In the data rows, the value 128 means zero.
Some points, one per row:
[130 121 102 111 106 113 113 121 123 122 102  85 105 109  90  93 126 131
 134 134 130 117 116 118]
[101 124 110 118 108 103  94 100 111 114 107 106 123 121 101  92 113 100
  88 102 111 113 124 131]
[126 136 141 139 131 119 108 111 121 132 168 230 189 186 255 255 191 231
 236 198 180 186 161 136]
[ 66 102  76 112 158 249 255 255 227 185 130  58  71  73  42  45 101 108
 112 117 116 108 115 128]
[ 97 109  80  84  75  75  67  78  90  90  67  63  94 106  87  99 129 138
 154 152 149 159 148 135]
[100 110  76  92 102 122 140 148 145 135 102  70  88  95  71  82 121 124
 112 106  99  83  86 101]
[102 122 103 119 122 130 136 143 142 144 156 132 122 125 120 138 138 139
 125 120 112 100 102 115]
[101 123 115 120 118 118 117 121 125 127 120  95 115 115  95  91 119 116
 111 118 124 127 132 137]
[136 139 145 140 134 121 110 113 122 132 161 184 163 153 166 150 130 118
 107 114 117 115 119 119]
[134 135 132 133 132 120 110 111 118 119 110 100 115 116  99  86 112 104
 100 113 122 132 137 141]
[ 74 112  97 110 115 119 116 119 123 124 111  98 109 108  79  68 102  90
  79  94 104 108 128 146]
[ 70 107  82  97  82  78  67  77  91  97  92 110 136 147 149 152 138 137
 143 149 152 150 138 123]
[106 116 104 130 182 239 255 255 208 177 138  68  82  84  55  60 112 117
 115 116 112 101 107 118]
[126 134 128 124 111  99  86  93 104 111 113 133 139 138 146 140 133 128
 128 140 150 166 168 154]
[145 137 122 133 134 139 136 137 136 140 155 135 129 127 115 112 124 111
  94  97  95  83  86  97]
[160 142 152 148 152 141 140 138 145 151 211 236 171 175 236 255 174 196
 202 185 172 172 153 134]
[207 147 161 145 124 107  90  95 106 114 123 155 156 152 201 203 145 135
 121 119 117 110 107 108]
[200 151 187 167 200 199 197 178 163 165 195 146 136 132 127 141 138 139
 134 124 118 103  99 102]
[126 129 138 125 110  97  82  88 100 104  96 109 129 130 114 102 112  93
  76  89  95  91 100 111]
[106 132 159 138 116  94  73  79  93 101 105 134 147 152 132 102 106  87
  77 100 116 135 146 141]
[117 125 129 136 148 158 162 162 155 156 178 140 128 123 116 117 132 133
 141 138 131 121 110 108]
[112 126 125 121 119 112 102 107 115 119 112 114 119 122 101  92 114 106
 102 117 128 136 147 142]
[100 118  91 100  91  91  83  93 105 110 102 113 128 142 175 207 158 161
 156 141 136 133 132 136]
[126 124  99 111 112 117 120 122 126 122  98  78  97 102  82  87 119 114
 102 107 104  94  99 114]
[ 87 125 131 136 127 113 100 106 117 127 175 218 180 172 211 175 135 126
 128 145 155 174 170 147]
[201 152 191 170 175 156 149 139 142 148 173 153 135 123  98  87 110  97
  86 101 105 101 103 109]
[ 69  97  59  74  72  84  85  96 103  94  58  43  72  84  66  92 140 171
 199 178 163 184 199 201]
[120 126 105 109 100  95  84  92 103 105  90  87 115 121 108  94 112  96
  79  90  96  94 108 131]
[ 76 105  73  93  94 105 105 116 123 120 100  81 104 109  93 103 134 141
 148 143 132 128 118 119]
[154 143 183 160 176 163 158 153 146 150 175 162 142 137 126 129 128 117
 102 108 110 104 111 119]
[152 142 138 123 114 106  94 101 111 115 115 119 136 133 149 157 136 132
 123 125 123 118 116 120]
[135 133 126 122 108  97  86  93 104 107  97  98 116 120  96  81 108  95
  84  97 102  97 101 110]
[ 99 123 110 119 111 110 102 106 116 118 113 107 115 119  90  80 106  92
  80  96 104 105 120 131]
[ 63 104  76  91  86  87  80  89 101 103  88  93 116 119 123 123 130 131
 128 141 148 172 178 180]
[ 89 123 123 138 142 127 113 117 123 127 139 123 125 124  98  77 103  89
  83 105 118 129 134 131]
[ 70  97  58  77  84 103 121 132 129 114  72  46  72  79  51  59 113 122
 123 117 110  95 100 116]
[141 148 176 173 154 125 102 103 113 125 174 243 184 171 208 178 125 104
  88 101 108 105 104 102]
[ 64  98  63  75  70  74  70  82  96  97  75  71 105 119 115 159 154 177
 196 171 164 174 170 168]
[158 132 131 151 157 164 169 159 152 146 140 107 113 117  99 105 125 117
 102 103  99  83  81  90]
[118 129 118 113 103  93  79  87  99 103  95 111 127 129 119 117 123 111
 102 113 123 125 132 135]
[206 148 161 136 119 104  90  95 106 112 114 135 145 146 149 148 127 112
  96 101 101  91  91  99]
[126 143 188 190 241 215 219 194 180 193 255 255 176 161 177 184 142 141
 140 146 155 170 168 153]
[ 65 102  68  81  76  81  76  88 101 102  81  80 110 118 117 151 151 171
 184 171 160 164 157 151]
[255 182 242 203 190 153 140 134 141 154 255 255 240 230 255 255 207 255
 239 161 130 105  90  91]
[106 118 100 141 195 255 255 255 230 196 163  84  86  88  62  73 126 143
 157 150 136 128 126 122]
[ 80 107  87 103 108 120 125 130 130 124  99  71  92  99  72  74 114 110
 108 117 120 123 134 144]
[135 135 145 158 187 192 198 186 175 181 243 223 156 154 177 225 165 180
 179 158 144 145 137 133]
[ 81 114 100 105 103 102  97 106 114 118 111 101 116 126 109 105 121 114
 104 116 123 130 139 144]
[153 137 143 134 125 122 111 116 122 128 144 157 154 151 170 194 148 141
 126 117 110  95  92  99]
[181 149 204 175 140 113  93  96 110 124 162 232 189 173 218 190 132 117
 102 113 118 113 109 108]
[117 138 171 173 178 161 146 139 142 152 195 206 156 144 130  96 108  92
  82 102 117 132 146 146]
[122 125 111 122 129 134 137 136 137 136 139 122 130 134 167 239 186 234
 255 223 195 211 176 151]
[115 129 122 128 131 125 120 121 125 125 112 105 120 124 118 142 138 139
 142 137 138 151 153 148]
[109 118  94 105 105 107 104 111 119 118 104  94 119 124 134 157 145 152
 144 129 120 105 103 109]
[127 129 118 130 147 162 182 178 160 152 142  98 105 105  78  82 122 123
 124 126 123 118 120 125]
[ 88 116 100 103  88  80  67  76  90  96  91 116 135 143 150 150 132 130
 122 136 143 161 165 153]
[105 121 117 136 156 165 175 164 153 143 125  91  99  98  63  58 102  98
 102 118 132 145 155 148]
[ 68 110  88 105  98  98  89  97 107 112 101 107 122 121 101  82 109  97
  89 107 119 127 142 149]
[ 71 110  87 103  98 102  97 104 112 110  92  81 104 108  86  87 118 119
 123 142 158 189 209 191]
[145 130 120 127 129 127 125 122 126 119  93  72  94  95  67  66 106 100
  96 110 114 112 118 123]
[ 87 108  71  80  70  71  63  74  88  89  66  65 101 113 110 123 136 134
 127 123 122 118 123 134]
[119 126 116 120 111 107  95 103 113 116 107 100 119 121 101  94 116 105
  96 109 112 104 106 112]
[ 65 100  74  95 108 131 142 147 142 129 101  66  86  88  57  60 110 114
 120 131 130 128 129 134]
[128 132 121 120 106  96  83  90 102 109 107 128 139 140 136 119 120 102
  88  98 103  96 103 114]
[ 94 108  83 111 158 220 255 255 204 166 109  52  68  72  42  46 106 124
 152 152 144 138 128 126]
Here are 40 more points, each followed by its number:
[ 47  80  45  63  63  90 121 142 134 112  60  37  61  72  55 132 207 255
 255 255 255 255 249 179] 0
[166 141 150 146 149 149 144 141 141 138 148 148 134 132 134 138 134 135
 126 127 122 115 112 113] 1
[155 146 179 162 145 118 100 103 114 122 154 209 165 153 163 144 121 100
  84  96 103 102 105 114] 2
[142 139 150 156 157 147 136 135 134 141 171 151 142 137 132 126 123 114
 100 111 116 114 115 118] 3
[138 140 153 137 127 118 104 105 116 124 136 153 160 147 166 158 131 119
 103 109 113 110 115 117] 4
[ 99 122 113 133 147 160 170 163 156 150 145 108 110 112  94  95 124 126
 121 126 127 123 126 129] 5
[106 114  79  97  96 105 107 114 121 119  96  82 102 113 114 184 169 226
 251 209 183 172 145 127] 6
[178 148 164 156 147 122 108 110 118 125 138 134 139 140 123 100 109  91
  76  90  96  93  99 109] 7
[104 122  95 102  92  90  81  91 102 104  88  88 112 119 109 103 123 118
 113 120 122 118 120 123] 8
[197 154 177 148 120  94  75  81  96 107 127 186 179 184 209 203 131 109
  90  99 104  98 100 107] 9
[108 127 125 149 176 196 216 202 173 163 149  95  95  94  56  49  91  79
  68  82  89  83  92 109] 10
[ 44  80  45  63  62  81  96 115 115 100  56  37  60  68  43  55 123 156
 188 165 153 158 169 186] 11
[109 128 131 133 136 133 124 127 130 136 141 147 134 126 121 112 121 111
  99 107 109  99 101 107] 12
[103 104  66  83  95 121 152 157 150 131  81  49  71  78  51  63 124 147
 156 138 122 105 102 113] 13
[123 125 107 120 132 150 162 152 142 133 106  75  95  98  70  73 111 104
  95 101 102  95 101 115] 14
[ 54  95  68  92 101 122 132 137 133 122  84  56  78  80  46  47  99 109
 134 170 183 211 188 157] 15
[143 141 165 143 122  99  81  86  99 109 126 178 161 157 168 140 121 105
  97 116 131 144 146 134] 16
[126 124  90  97  90  90  81  90 102 104  87  84 114 120 114 123 131 129
 123 121 119 110 105 109] 17
[132 135 133 163 197 218 242 216 189 178 181 120 106 101  70  65 103  95
  86  98 102  97 104 119] 18
[107 124 109 124 134 142 146 137 136 130 109  82 101 103  82  92 130 147
 173 176 176 192 185 151] 19
[ 87 113  80  97  84  83  74  84  97 100  85  89 114 120 112 111 127 126
 122 129 131 133 125 123] 20
[123 134 142 152 174 183 185 175 160 153 152 101 102  99  67  60 102  95
  92 108 114 112 118 122] 21
[102 121 105 116 118 123 119 125 125 120  96  77  99 104  78  73 110 102
  91 101 104  98 105 116] 22
[102 120 102 116 106 103  95 101 111 113 103 106 123 129 118 140 138 143
 151 158 164 177 171 153] 23
[255 163 204 157 163 149 136 131 135 142 177 161 150 142 159 140 130 117
 103 106 106  96  94 101] 24
[135 134 133 138 136 136 128 128 129 130 127 112 122 123 107  96 115 101
  85  92  93  81  83  93] 25
[105 125 115 139 174 197 213 204 180 174 195 128 117 114  94 101 128 139
 149 147 141 135 128 124] 26
[ 68 102  79 107 124 147 169 171 156 156 154 112 110 113  99 141 158 214
 255 255 254 255 237 172] 27
[ 92 111  76  86  78  80  75  86  99 100  80  78 110 122 122 159 147 158
 150 138 132 120 115 117] 28
[125 143 164 158 135 115  97  99 110 120 143 180 149 152 150 103 107  86
  72  89 100 100 109 121] 29
[127 140 163 160 160 143 128 126 131 138 176 203 163 147 156 133 126 120
 117 131 139 146 146 134] 30
[109 130 132 126 114 104  92  98 108 111 105 110 125 123 106  86 104  85
  69  83  91  87  99 115] 31
[110 127 138 141 151 145 140 141 140 140 143 123 120 115  91  88 117 117
 128 144 150 161 159 140] 32
[114 129 126 129 132 128 124 124 127 125 115  99 110 115  86  78 111 102
  97 111 116 116 116 119] 33
[142 137 156 145 147 140 128 128 131 136 155 159 141 141 138 165 137 126
 116 117 120 118 127 134] 34
[ 60 104  79  95  88  86  75  84  97 100  88  90 124 128 120 117 126 123
 122 138 142 163 154 139] 35
[124 122  92 102 103 116 120 128 128 122  94  73  94 102  85 101 135 144
 147 133 123 105  99 105] 36
[116 128 130 115  98  85  70  78  91  97  90 113 135 139 140 124 118 104
  92 109 119 126 134 133] 37
[162 147 158 146 125 106  89  93 105 114 137 177 167 157 189 147 122 100
  79  91  95  88  93 104] 38
[255 166 235 174 155 130 109 110 119 131 172 211 178 168 206 180 138 127
 116 123 126 120 117 111] 39
Which of these numbered points is nearest to each point below, ignoring the 2 directions in which the first points spread most? Its number follows each.
[114 128 123 113  96  88  75  83  97 103 100 114 132 141 139 122 121 108
  97 110 117 119 122 131] > 37
[109 137 160 148 144 122 105 107 118 129 162 194 175 164 183 165 132 118
 112 123 134 146 149 140] > 30
[ 78 107  75  91  94 106 106 119 124 124 105  87 107 110 102 115 132 139
 131 125 114  99  94 104] > 28
[ 91 121 124 129 119 109  97 100 108 109  94  91 116 117  90  80 108  97
  91 108 121 125 131 128] > 21
[ 59  96  70 108 173 255 255 255 255 223 156  61  69  71  41  50 121 185
 255 255 255 255 255 196] > 27
[139 139 137 131 117 104  90  94 106 112 117 155 153 156 171 181 138 125
 109 114 117 115 116 119] > 4
[124 139 184 161 158 139 124 124 128 140 190 204 167 149 141 124 118 103
  93 107 117 122 129 129] > 16
[180 159 232 203 218 179 161 154 151 154 210 203 154 144 140 105 113  94
  78  91  98  94 100 109] > 29
[111 122  97 109 102 103  98 107 115 119 112 107 128 131 145 178 158 167
 171 155 143 138 136 132] > 28
[160 142 164 147 140 120 106 109 118 127 142 167 147 149 161 156 131 121
 109 118 121 120 118 118] > 37
[151 154 214 171 152 120  99 101 112 122 161 208 178 165 172 128 114  89
  73  89  99 101 109 115] > 29
[208 155 206 158 128 103  82  86 102 114 158 255 208 196 239 200 128 103
  85  96 102  95  96 101] > 38
[150 145 186 163 138 111  89  93 108 117 144 210 172 165 171 133 117  95
  82  99 110 110 117 118] > 29
[187 146 161 141 126 111  96 100 112 119 131 157 155 154 173 170 136 126
 116 117 119 111 108 107] > 14
[110 111  77  91  98 116 129 138 142 133 111  90 107 127 177 255 207 255
 255 243 184 153 131 127] > 6
[112 125 114 117 108  98  86  93 105 111 108 129 134 134 125 111 115  99
  86  99 104 103 110 120] > 10
[183 149 187 160 143 116  95  99 112 124 156 217 183 176 225 223 139 125
 107 112 115 112 109 111] > 4
[ 44  80  45  63  62  94 140 168 148 116  56  37  58  64  41  86 202 255
 255 255 255 255 255 211] > 0
[ 83 115  95 115 118 125 119 124 127 125 108  88 106 106  82  74 107  97
  88 104 114 119 133 144] > 18
[ 72 113  89 100  90  85  73  81  94  98  86  95 122 127 116 104 119 111
 109 128 138 162 169 166] > 35
[ 49  88  61  95 142 203 255 255 221 174 115  53  70  74  45  53 117 150
 186 182 178 207 216 203] > 27
[137 132 136 140 149 144 138 138 139 140 153 139 132 130 129 131 132 130
 128 128 125 121 117 118] > 8
[ 77 103  67  78  71  74  68  80  93  94  70  67 101 114 106 140 145 152
 146 141 133 133 137 148] > 28
[ 84 113  86  98  94  94  88  95 104 102  76  66  93 100  73  68 107 100
  93 107 115 113 126 135] > 33
[ 81 101  63  74  70  76  74  87  98  96  67  57  90 102  92 145 156 208
 245 202 186 183 159 148] > 6
[ 59  83  48  83 173 255 255 255 255 229 120  37  58  64  37  59 175 255
 255 255 255 241 186 168] > 0
[107 127 115 124 127 121 113 114 121 119 109  96 117 119  92  84 107  89
  72  82  86  80  91 111] > 31
